Here are some points, each followed by its number:
1.116;-0.417;-0.815;-0.798;2.328;0.181;1.047;-0.359;-0.836;-0.126;0.695;0.506;-0.457;0.894;-0.036;0.628;1.571;-1.243;-0.108;-0.542;0.174;-0.529;-0.722;-0.686;-0.720;-0.545;0.659;-0.815;-0.482;-0.577 0
-1.091;0.769;0.150;0.750;-0.678;-1.422;-0.765;-0.553;0.580;-0.540;-1.379;-0.910;1.034;-0.568;-0.985;-0.914;-1.212;1.146;0.260;1.316;-0.249;1.219;1.509;0.062;0.678;1.860;-1.279;1.082;0.998;0.382 1
0.166;0.420;-0.380;-0.355;2.201;1.805;2.560;-0.555;0.483;1.135;-0.034;-0.534;0.669;-0.695;0.858;0.371;1.897;0.452;0.457;0.624;-0.427;0.174;0.147;-0.782;0.573;0.091;1.099;0.513;0.430;0.281 2
-0.500;0.131;-0.348;-0.532;0.527;-0.946;0.589;1.618;0.039;0.197;0.956;0.494;-0.365;0.547;0.652;0.695;0.635;0.317;-0.347;-0.486;-0.125;-0.665;-0.461;-0.501;0.072;-0.098;1.422;-0.133;-0.762;0.289 3
0.461;-0.790;-0.815;-0.451;0.649;-0.296;1.726;-0.008;-0.886;0.411;2.189;0.693;-0.555;-1.025;0.367;-0.458;2.520;-1.298;-0.207;-0.611;1.036;-1.191;-0.958;-0.470;-1.252;-0.803;-0.944;-1.224;-0.903;-1.081 4
-0.824;0.122;-0.181;-0.387;1.606;0.169;1.564;1.037;0.259;0.442;0.380;1.625;0.357;2.086;0.321;2.626;1.054;0.006;1.180;-0.364;2.047;-0.512;0.086;-0.388;-0.040;-0.027;0.151;0.197;-0.358;-0.029 5
0.634;-1.287;-0.529;-0.671;-1.402;-0.591;-0.783;-0.226;-0.806;-0.756;-0.677;-0.693;-0.981;-1.033;-0.358;0.413;-0.749;-1.184;-0.949;-0.857;-0.722;-0.506;-0.666;0.023;-1.062;-0.820;-0.752;-1.358;-0.787;-0.888 6
0.645;-1.256;-0.724;-0.456;0.318;-0.054;0.548;0.814;-1.000;1.179;-0.495;0.550;-1.201;0.091;0.857;0.713;-0.315;-1.116;-0.725;-1.259;-0.047;-0.720;-0.865;-0.151;-1.053;-0.527;0.587;-1.147;-0.866;-1.078 7
0.759;0.995;-0.638;-0.656;0.029;1.467;0.945;1.043;1.320;-0.419;2.839;2.859;1.191;1.209;2.454;-0.616;0.306;1.850;0.988;0.264;0.166;0.092;0.190;-0.432;1.810;-0.667;0.490;1.765;1.091;1.808 8
-1.020;-0.594;-0.929;-0.982;-0.975;-0.365;-0.233;-0.676;-0.824;-0.053;-1.296;-0.604;-1.104;-0.460;-1.402;-1.051;-1.217;0.903;0.386;-1.114;-0.406;-0.957;-0.622;-0.717;-0.556;-1.072;-0.752;-0.690;-1.151;-0.691 9
Which point above is nearest to each new point, looking only along the 4 directions in which the numbered points spread most? Its number follows each.
-0.199;-0.132;0.483;0.129;0.130;-1.048;-1.112;-1.284;-0.316;-0.672;-0.359;-0.519;-0.073;-1.600;-0.704;-1.037;-0.674;-0.289;0.334;0.103;-0.081;0.356;0.053;-0.164;-0.028;0.412;-0.429;0.046;0.048;-0.182 9
1.985;1.275;0.169;-0.343;2.436;0.718;1.879;1.770;1.141;-0.625;0.572;0.950;0.681;0.157;0.606;1.494;2.463;1.077;0.386;0.697;3.049;0.324;0.106;-0.471;0.967;0.301;3.037;1.233;0.514;1.132 5
-0.273;-0.761;-0.829;-0.545;1.131;1.995;0.762;1.811;-0.754;-0.399;1.053;-0.791;-1.014;0.428;0.677;1.868;0.844;-0.584;1.583;-0.817;-0.085;-0.665;-0.381;-0.655;-0.199;-0.759;0.906;-0.496;-0.759;-0.429 0
3.511;0.133;-0.287;-0.528;-0.093;1.382;-0.361;3.585;-0.012;1.119;1.222;2.425;0.462;0.553;0.511;-0.776;0.638;0.100;1.304;-0.107;-0.724;0.191;-0.575;-0.252;0.316;-0.370;-0.281;0.003;-0.177;0.078 3
-0.450;2.272;1.537;2.680;-0.518;-1.465;-1.014;-1.514;1.878;0.024;-1.345;-1.042;2.068;-0.289;-0.777;-0.488;-1.260;1.775;0.093;1.880;-0.969;2.146;2.583;4.094;2.296;1.696;-0.869;2.092;2.351;1.864 1
0.487;-0.364;0.507;0.467;-0.514;-0.358;-0.424;-1.306;-0.478;-1.155;-0.984;-0.336;0.063;0.065;-0.378;-0.509;-0.168;-0.754;-0.646;-0.104;0.022;0.015;-0.284;0.504;-0.737;0.194;-0.843;-0.725;-0.006;-0.613 9
-0.634;-0.834;0.603;0.910;-1.493;0.066;-0.398;-0.392;-0.972;-0.208;-0.732;-0.541;-0.885;-0.974;-1.143;-0.575;0.100;-0.682;-1.009;-0.689;-0.792;-0.229;-0.172;1.368;-0.991;0.037;-0.373;-0.480;-0.478;-0.898 9
0.750;-0.008;-0.346;-0.229;0.497;0.591;-0.010;-0.067;-0.101;2.563;-0.289;1.742;-0.132;1.037;2.852;-0.903;0.394;0.223;0.407;-0.372;0.302;-0.272;-0.329;-0.445;-0.293;-0.135;0.823;0.292;-0.265;-0.342 3
0.184;-0.331;-0.220;0.052;-1.054;2.411;-1.002;-0.078;-0.178;-0.409;0.422;-0.333;-0.170;0.771;-0.547;2.599;0.066;0.193;1.985;-0.130;3.076;-0.071;-0.390;-0.278;-0.001;-0.492;-0.370;0.460;-0.086;-0.339 3
0.747;-0.342;-0.510;-0.862;0.035;-1.061;0.942;0.915;-0.394;1.493;1.647;0.135;-0.485;0.602;2.033;1.244;0.057;-0.317;0.165;-0.533;0.769;-0.723;-0.799;-0.482;-0.540;-0.676;-0.007;-0.466;-0.679;-0.460 3
-0.660;1.091;1.166;1.454;-1.538;-0.778;-1.249;-0.257;0.891;-0.778;-1.033;-0.870;0.715;-0.779;-0.235;-1.127;-1.379;1.236;-1.355;0.885;-1.106;1.219;1.329;2.314;1.208;1.100;0.074;1.288;1.312;0.629 1
2.152;1.566;-0.027;-0.054;0.332;0.642;0.934;-0.077;1.754;2.323;0.550;0.077;1.267;2.569;0.232;1.753;1.110;1.486;2.368;1.580;0.931;0.875;0.667;-0.170;1.782;0.024;0.110;1.650;1.308;1.458 2
-0.650;1.129;2.461;2.840;-0.936;0.069;-1.003;0.637;1.073;-0.356;-0.614;-0.606;1.261;-0.999;-0.568;-0.933;-1.102;0.929;0.175;1.735;-0.124;2.156;2.342;1.886;1.175;2.058;-0.322;0.954;1.855;0.867 1
-0.734;-0.471;-0.858;-0.568;0.130;0.798;1.227;0.566;-0.571;-0.440;1.837;0.309;-0.509;-0.587;0.131;0.816;-0.487;-0.768;-0.386;-0.329;0.715;-1.104;-1.297;-0.100;-0.753;-1.001;1.281;-0.623;-0.866;-0.377 7
0.477;-0.352;-0.385;-0.152;0.905;1.895;0.251;0.144;-0.339;1.237;-0.930;0.643;-0.456;1.145;0.750;0.258;0.389;-0.430;2.127;-0.751;-0.343;-0.282;-0.240;-0.833;-0.355;-0.221;1.308;-0.554;-0.273;-0.487 3
